(in the rows, 128 means zero)
Each named turn below is shown by a few rows before and after it. Which turns, in which order, take the first row of each later pair to the second? The first pair is answered.
K (before -> after):
118 117 125 159 132 132 148 132 151 129 139 128 117  ->  114 114 151 142 141 114 153 123 140 129 119 129 123
100 126 148 109 135 92 141 124 144 143 117 122 122  ->  104 128 107 153 119 116 126 134 126 132 137 92 103
127 160 116 87 124 161 110 117 145 118 155 119 154  ->  120 156 141 87 128 134 107 104 108 109 121 99 156
121 107 140 120 105 136 116 121 123 140 94 137 127  ->  123 109 117 137 97 153 112 129 128 140 114 133 118
M (before -> after):
97 114 145 96 127 109 142 107 134 162 102 133 135  ->  95 111 138 107 121 105 133 108 117 161 90 126 130
106 101 119 132 96 125 118 104 113 138 103 91 128  ->  120 99 149 164 124 101 135 128 105 124 100 105 113
113 114 179 143 143 96 159 109 114 135 98 112 122  ->  112 120 183 117 144 105 170 103 144 140 117 120 134
B (before -> after):
129 125 99 107 111 129 97 129 102 141 115 132 126  ->  129 116 111 127 119 114 105 136 90 139 104 130 116
107 129 115 148 138 119 139 136 112 120 127 120 124  ->  103 129 118 144 138 121 148 131 121 122 134 113 126
139 119 113 180 153 112 99 147 100 111 135 112 119  ->  130 112 131 184 158 112 126 137 112 115 144 94 117
Then:
(two turns a pair)
112 110 124 130 136 123 154 132 162 152 132 153 115  ->  108 111 137 139 132 102 133 116 103 135 96 115 115 => B, K
103 91 114 143 97 127 155 117 140 152 114 114 106  ->  109 91 125 147 111 121 166 130 152 152 118 134 103 => M, K
128 134 126 121 135 132 116 138 121 125 107 156 142  ->  122 124 148 139 143 120 140 136 120 127 104 141 134 => B, B
128 110 138 103 134 94 130 144 131 135 91 161 137  ->  130 109 93 167 118 121 124 154 109 122 118 110 111 => B, K
108 92 122 132 117 121 95 134 97 151 93 120 126  ->  97 82 143 134 124 120 130 121 115 157 107 96 125 => B, B
128 131 144 120 122 150 150 120 152 122 168 90 138  ->  128 132 141 131 120 149 145 119 138 118 163 78 133 => K, K
153 142 152 152 147 114 125 125 118 92 148 103 115  ->  144 147 146 122 137 133 131 108 145 101 168 94 129 => B, M
141 131 153 134 145 108 128 146 129 121 114 166 121  ->  132 134 136 146 126 118 108 125 89 110 110 109 120 => M, K
122 132 102 123 100 140 88 116 132 133 128 123 125  ->  120 132 112 122 102 127 87 110 116 130 114 114 126 => K, K
143 153 125 89 127 128 105 134 148 118 129 152 155  ->  147 150 123 105 129 118 95 143 129 116 112 160 148 => B, M
161 141 141 159 151 110 133 133 123 105 117 148 119  ->  157 148 123 128 140 138 140 125 166 118 149 156 134 => K, M
108 121 93 122 92 166 132 94 142 143 159 81 131  ->  132 121 88 178 106 135 97 133 79 120 120 103 105 => B, M
121 122 107 120 106 126 97 133 107 140 81 154 112  ->  122 115 95 146 109 144 121 149 142 148 114 163 98 => B, K
144 140 127 145 139 120 116 148 110 122 123 144 124  ->  136 147 120 108 130 139 120 134 143 133 143 147 141 => M, M
110 115 91 147 88 159 112 123 94 125 113 115 141  ->  118 109 142 187 127 132 164 138 103 116 123 112 123 => M, B
111 108 121 148 109 132 143 124 129 143 128 120 118  ->  114 110 120 154 110 132 142 127 125 141 127 120 115 => B, M
119 140 137 116 118 146 97 125 110 130 123 91 132  ->  116 140 154 98 122 138 103 120 116 133 115 103 140 => K, K
119 141 152 125 138 112 105 107 111 122 115 125 135  ->  120 146 157 115 144 114 114 106 128 123 124 132 139 => M, M
125 137 127 87 122 120 107 118 128 131 105 154 140  ->  131 135 89 128 109 139 94 135 117 126 121 142 123 => M, K
141 134 117 135 113 129 96 147 127 124 130 157 133  ->  142 125 136 154 124 116 111 153 122 122 123 155 123 => M, B
147 124 116 119 138 134 105 127 124 145 106 151 123  ->  143 110 141 141 149 121 131 126 122 145 102 134 111 => B, B
157 152 136 131 128 122 115 148 115 107 147 144 128  ->  147 152 119 107 109 139 107 132 126 117 151 136 138 => M, M
149 125 132 145 133 101 108 167 94 128 95 131 112  ->  152 120 121 155 136 118 129 183 137 138 127 155 104 => K, B
145 133 107 105 142 139 117 125 128 108 125 125 135  ->  150 131 113 122 148 129 119 134 116 103 117 127 127 => M, M
122 122 148 131 138 120 146 128 127 129 125 128 125  ->  125 127 131 141 133 137 146 132 136 128 145 122 120 => K, M
120 109 135 113 131 123 114 126 144 139 112 147 130  ->  131 113 139 153 142 116 119 141 126 123 118 131 113 => K, M
115 130 152 121 134 129 138 126 143 127 156 147 138  ->  108 129 121 111 112 139 103 119 124 131 141 144 143 => M, B
122 120 149 108 133 114 142 107 113 135 104 112 143  ->  122 120 141 109 128 116 135 105 106 134 102 106 140 => B, M
120 130 107 132 120 130 112 118 112 124 114 126 129  ->  122 128 108 126 124 139 128 127 146 135 130 150 130 => B, K
139 134 120 156 132 129 139 157 143 121 144 148 119  ->  128 130 162 130 141 107 157 134 139 124 124 137 131 => K, B
145 146 135 95 136 115 81 120 91 94 106 141 126  ->  156 148 97 129 133 142 82 145 111 93 142 151 110 => K, M
156 118 111 140 118 149 119 133 132 153 137 117 105  ->  156 114 152 114 136 122 136 129 141 158 118 140 114 => M, K
154 156 154 125 147 129 123 151 102 120 143 124 143  ->  155 157 146 134 145 137 124 159 109 121 152 127 138 => K, B
140 152 106 93 131 127 102 121 145 121 136 140 153  ->  146 138 122 136 143 96 101 138 108 115 104 147 132 => B, B
130 121 128 99 128 128 128 123 145 129 120 138 145  ->  132 114 123 127 126 115 117 130 112 123 99 130 132 => M, M
138 152 106 118 127 113 98 127 120 112 118 153 122  ->  142 155 118 115 139 110 109 132 133 111 126 160 122 => M, M
110 117 118 139 112 128 119 121 103 130 108 93 123  ->  119 117 144 157 135 114 143 134 109 123 114 100 114 => B, M
111 108 151 154 120 139 158 132 108 164 102 138 115  ->  110 111 130 151 111 162 163 134 133 168 131 137 115 => K, B
153 144 139 135 140 136 142 138 147 101 153 134 122  ->  141 145 151 99 136 131 141 114 146 107 141 122 140 => K, M
141 137 172 103 164 102 140 134 142 124 114 163 136  ->  147 140 134 118 153 133 139 149 172 126 152 174 130 => K, K
127 108 141 128 122 113 124 138 125 140 117 117 128  ->  126 110 126 136 117 129 126 140 136 140 137 108 126 => B, K
134 146 113 128 139 132 115 142 131 127 144 165 128  ->  133 139 134 138 148 110 119 142 108 125 122 159 124 => B, K
137 120 143 156 157 137 158 145 127 111 144 109 125  ->  130 123 160 125 159 133 162 127 132 111 138 105 138 => B, K
151 121 110 130 122 140 131 139 141 142 142 132 115  ->  147 116 144 111 133 112 133 130 123 143 109 139 123 => B, K
127 124 145 118 137 131 151 114 158 148 142 125 117  ->  116 118 130 115 117 133 129 97 132 149 122 100 120 => M, K
116 125 119 123 119 134 109 129 137 143 124 137 132  ->  116 118 128 146 124 121 115 134 123 140 115 132 122 => M, B
125 136 131 152 115 131 129 126 141 117 142 94 138  ->  114 131 129 122 105 132 122 112 148 131 129 104 151 => K, M
145 116 113 135 109 142 123 139 106 134 125 149 109  ->  143 117 124 135 111 132 123 133 95 132 113 143 111 => K, K
122 119 111 140 123 151 114 125 120 125 129 110 123  ->  124 121 128 107 133 141 117 128 141 135 118 150 137 => K, B
143 133 142 127 137 115 126 126 118 135 134 128 122  ->  143 133 130 136 132 125 128 126 124 134 147 120 117 => B, K
144 151 124 123 124 136 107 140 132 120 134 137 141  ->  145 144 128 140 127 126 105 145 115 118 121 136 134 => M, B
134 131 99 127 119 148 123 143 149 131 143 147 127  ->  133 122 97 150 117 136 115 148 120 128 123 140 115 => M, B
117 110 122 126 114 130 137 126 142 150 131 135 125  ->  115 107 126 129 114 122 132 124 130 150 117 133 123 => M, K
137 130 151 139 122 124 155 155 124 132 155 134 104  ->  132 132 169 124 123 113 154 140 108 130 141 117 113 => B, K
114 131 163 112 109 114 112 132 147 127 122 169 139  ->  106 124 144 121 93 117 93 124 122 128 105 153 135 => M, M
118 110 86 160 108 143 102 135 104 134 126 141 110  ->  115 106 132 113 129 116 125 131 132 149 104 188 127 => K, B
110 125 138 135 118 112 105 100 92 113 114 84 111  ->  126 134 88 120 112 150 93 134 157 128 157 158 114 => K, B
111 91 123 140 112 118 129 125 141 162 92 169 124  ->  110 89 135 144 120 116 147 123 151 162 99 164 120 => M, B
123 132 90 144 128 117 97 164 150 129 138 141 148  ->  119 130 131 119 143 85 104 152 137 129 103 148 157 => M, K
99 96 161 138 126 98 154 123 115 145 114 103 128  ->  107 105 122 168 116 131 150 138 130 138 156 90 115 => M, K
123 118 136 158 128 127 145 124 118 133 132 112 120  ->  119 118 146 129 129 131 153 114 140 139 140 118 133 => B, K
128 112 113 125 111 131 108 130 116 137 100 163 126  ->  138 118 136 126 132 122 127 143 134 133 113 180 123 => M, M
127 124 126 154 141 116 122 136 116 134 126 131 119  ->  124 130 125 120 138 130 131 125 150 142 147 137 135 => M, M
137 154 147 129 154 128 143 126 126 129 156 124 138  ->  123 147 115 121 125 141 116 107 108 137 143 103 143 => M, M
124 100 116 155 113 122 115 127 109 121 103 130 120  ->  127 100 113 140 118 131 127 137 148 133 121 165 124 => K, B
139 132 122 139 132 129 117 145 112 113 138 126 124  ->  130 131 122 104 127 135 119 134 136 127 137 143 139 => K, M
114 133 108 113 96 153 101 104 113 127 120 93 141  ->  121 123 143 164 123 123 131 119 93 115 110 84 118 => M, B
130 133 113 153 137 140 147 128 125 128 146 104 113  ->  127 131 131 149 142 124 146 119 108 126 127 96 116 => K, K
132 126 97 135 118 140 83 134 114 132 130 138 120  ->  140 125 135 125 147 117 107 148 134 134 125 175 121 => M, K
132 143 96 130 142 144 101 131 140 130 157 127 122  ->  125 138 145 98 156 106 109 116 126 132 116 137 134 => K, B
115 127 121 102 112 145 113 107 136 139 131 122 117  ->  117 128 120 101 113 138 100 112 124 135 118 135 117 => B, K
110 125 139 91 117 135 150 101 153 147 131 117 147  ->  126 136 110 88 111 133 101 122 125 139 109 152 147 => B, B
122 119 158 126 147 114 153 124 132 126 115 118 130  ->  121 127 128 143 132 137 139 120 123 119 134 86 125 => B, K
126 158 143 101 151 160 140 126 154 108 149 123 164  ->  124 159 146 115 147 149 124 117 107 93 126 90 160 => K, B
125 120 105 141 124 136 121 117 119 119 133 90 111  ->  130 127 112 93 131 135 119 124 156 132 134 149 129 => K, B
119 144 102 121 126 148 78 134 106 109 123 135 139  ->  123 135 110 118 137 146 100 152 146 123 134 177 135 => B, K
110 94 107 129 116 106 136 120 130 143 91 129 118  ->  120 100 133 128 138 100 158 132 152 138 106 146 118 => M, M
113 121 129 131 128 105 136 125 111 132 105 112 134  ->  112 122 138 127 133 105 148 123 123 132 115 109 135 => B, M
120 123 108 124 102 145 110 110 127 119 128 93 128  ->  124 122 107 137 105 135 100 121 111 114 114 102 122 => B, B
115 104 123 144 118 125 125 131 118 145 100 134 118  ->  116 106 145 143 134 124 153 133 142 143 120 136 120 => M, B
124 135 125 95 116 142 142 112 151 141 149 99 138  ->  133 134 97 122 105 134 96 129 99 130 117 106 126 => B, M
109 90 93 160 113 127 127 142 125 148 115 132 106  ->  102 88 119 121 121 115 137 133 147 159 103 160 122 => K, M
134 117 97 134 116 151 113 141 144 135 123 145 114  ->  133 107 114 158 125 135 126 146 131 134 112 139 103 => B, B
139 118 151 154 140 97 126 137 121 115 139 128 119  ->  131 124 149 130 134 116 141 120 152 120 164 114 132 => B, B
132 139 145 101 136 128 131 142 150 130 156 139 117  ->  116 133 136 92 115 125 107 118 115 131 126 106 123 => M, K
153 138 110 158 153 152 123 163 155 121 167 169 120  ->  150 138 86 148 137 159 95 158 141 125 150 175 124 => M, B
122 136 131 126 156 143 136 141 133 131 141 106 140  ->  123 140 138 113 158 136 128 137 122 130 125 108 148 => B, K
117 124 143 127 124 127 132 125 132 136 131 124 133  ->  117 126 135 131 120 130 123 124 123 133 131 115 133 => B, K
148 154 139 129 129 128 126 141 116 116 153 143 112  ->  145 152 148 137 133 123 137 139 117 116 154 136 108 => B, B
143 137 134 131 146 131 135 125 109 113 141 87 135  ->  141 140 132 120 145 137 140 120 124 116 150 89 140 => M, M
120 107 117 141 112 155 159 119 156 139 175 110 133  ->  117 107 88 142 93 161 125 117 130 138 158 106 132 => M, B
125 127 153 122 121 117 130 101 99 125 103 89 128  ->  124 127 167 90 130 116 145 102 133 137 108 122 138 => K, K
121 151 96 91 109 136 77 135 117 154 140 175 145  ->  116 135 139 124 124 93 87 128 61 143 93 143 129 => K, B
110 138 132 119 137 140 136 114 123 115 141 91 144  ->  113 138 124 114 136 151 141 127 150 124 156 119 145 => M, K
126 106 120 134 126 125 139 145 150 149 114 168 121  ->  118 103 127 137 118 111 125 126 105 139 85 132 121 => M, K
118 95 112 141 117 106 110 129 107 133 96 139 114  ->  123 96 151 144 144 98 156 135 141 132 121 141 114 => M, B
139 140 134 154 134 105 120 139 120 127 123 142 112  ->  130 140 146 129 135 115 146 123 157 136 147 137 122 => B, M
144 153 117 151 137 131 139 130 120 118 154 100 117  ->  127 149 116 91 121 137 133 106 144 141 141 117 142 => K, M
119 110 123 117 115 123 107 116 104 141 108 132 136  ->  114 103 138 128 121 115 125 113 106 142 109 121 130 => B, B
144 141 158 136 148 116 149 144 143 108 147 131 126  ->  145 143 146 143 144 124 147 146 146 107 155 129 122 => K, K
119 131 136 138 115 126 127 137 113 138 106 123 102  ->  120 133 154 129 128 128 151 138 140 138 125 128 106 => M, B
